One turn moves each row of this set onto another row. After a few examples, where does it send each row asked below?
Kabut: [-1.60  0.92  0.05  0.44 -1.58 -0.01  0.24 -0.09 -0.24 -2.83  0.19 -0.59
  1.54  1.50 -0.12  1.11 -0.90  0.73  1.93]
nibe: [-1.84  0.44  0.42  0.81 -1.05 -0.06  0.24  1.34  3.43  2.59  1.29 -1.31
 -1.27  1.38 -0.52  0.63  0.58 -1.18 -0.03]
fer: [-0.84  1.03  0.06  0.00 -2.00  0.56  0.59 -0.38 -0.54 -2.32  0.54 -1.67
  0.99  1.86  0.65 -0.55  0.37 -0.40  3.04]
daven: [ 0.82  0.50  0.32  0.00  0.30 -2.09 -0.19 -0.84  1.48 -0.04  2.50  0.79
 -0.82  1.21  1.55 -0.82 -0.18 -1.82 -4.27]
Bevo: [ 1.30  0.54  0.53 -0.03  0.09 -1.87  0.19 -0.90  1.16  0.23  2.51 -0.01
 -1.11  1.67  1.91 -1.49  0.40 -2.50 -3.86]
gisob: [-0.39 -1.83  0.82 -0.62 -2.01  0.44  2.81  2.46 -0.71 -1.32 -0.25  1.14
  1.72  2.51  1.30 -0.77 -1.15 -0.99 -0.36]
remib: [-0.34 -0.08 -0.45  1.55  0.70 -0.89 -2.76  0.98  0.26 -0.59  2.42  0.62
  0.60 -2.82 -0.07 -0.30  0.66 -1.76  1.33]
Dur: [ 0.13 -2.19  0.55 -1.93  0.75  0.19  0.45  0.99 -0.01 -1.90  1.09 -0.52
 -0.13  0.54 -0.35 -4.35  2.03 -1.69  0.32]
vor: [ 0.36  1.12  1.16  0.51 -0.44 -1.57 -1.28  1.21  2.20 -0.18  2.03  0.91
  0.19 -1.86 -0.65  1.26 -0.58 -2.07  1.85]
bev: [ 0.42  2.16  2.73  0.42 -1.02  0.33 -0.12  1.96 -1.39  1.06  1.72  0.93
 -0.15  2.92 -0.32  0.01 -0.21 -3.56 -1.78]
tade: [-1.26 -2.45  0.31 -1.15  1.63 -0.56 -0.50  1.35  0.43 -2.87  0.70  1.51
  0.68 -0.51 -1.65 -1.75  0.20  0.20 -1.66]
Gov: [ 0.10 -0.98  2.28 -2.72  0.05 -1.08  1.59  1.86  2.34 -1.74  0.48  0.61
 -0.15  1.27 -1.56 -1.58 -0.23 -1.20 -0.01]
Tuzi: [-2.78 -0.57 -0.94  2.11  0.23  0.22 -1.30  1.02  2.04  1.88  1.51 -0.74
 -0.69  0.25 -0.75  0.67  0.79  0.06 -1.29]
vot: [-0.42 -2.42 -0.14 -0.16 -1.54  1.25  2.24  2.10 -1.90 -1.31  0.25  0.36
  1.74  2.07  2.18 -2.30  0.00 -1.33 -0.37]
sar: [ 0.36  1.30  1.37  1.30 -0.15  1.08 -1.35  1.44 -3.00  0.80  2.15  0.37
 -0.05  2.23  0.34 -1.68  1.25 -3.64 -1.93]
veri: [-1.65  0.13 -1.10  0.96 -0.94  0.87 -0.63 -0.55 -1.50 -3.04  0.68 -1.09
  1.46  1.05  0.65 -0.35  0.50  0.57  1.82]
kizo: [ 0.81  0.00 -0.23  0.38  0.58 -1.75 -0.55 -1.01  0.70 -0.07  2.75  0.37
 -0.83  1.10  1.99 -1.59  0.68 -1.95 -4.45]
kobuz: [ 1.06  0.80  0.51  0.56 -0.53 -0.82 -1.35  0.98  1.14  0.32  2.50 -0.54
  0.07 -1.75  0.48 -1.18  1.18 -3.06  2.88]
zupu: [-1.96 -0.42 -0.93  1.70 -0.24  1.01 -0.88  0.76  1.52  2.80  1.77 -2.07
 -1.33  0.83  0.29 -1.50  2.41 -1.49  0.00]
kazot: [-0.51  1.28  1.39  1.51  0.18  0.35 -1.66  1.89 -2.46  0.21  1.95  1.74
  0.42  1.80 -0.63  0.62 -0.36 -2.39 -3.28]
sasir: [-1.29 -2.41 -0.32  0.41 -1.02  0.73  1.62  2.29 -1.65 -1.74 -0.07  1.39
  2.25  1.49  1.25 -0.86 -1.07 -0.25 -1.37]

Kabut turns into veri
Gov turns into tade
vor turns into remib
And these:
nibe turns into Tuzi
gisob turns into sasir
sar turns into bev
daven turns into kizo

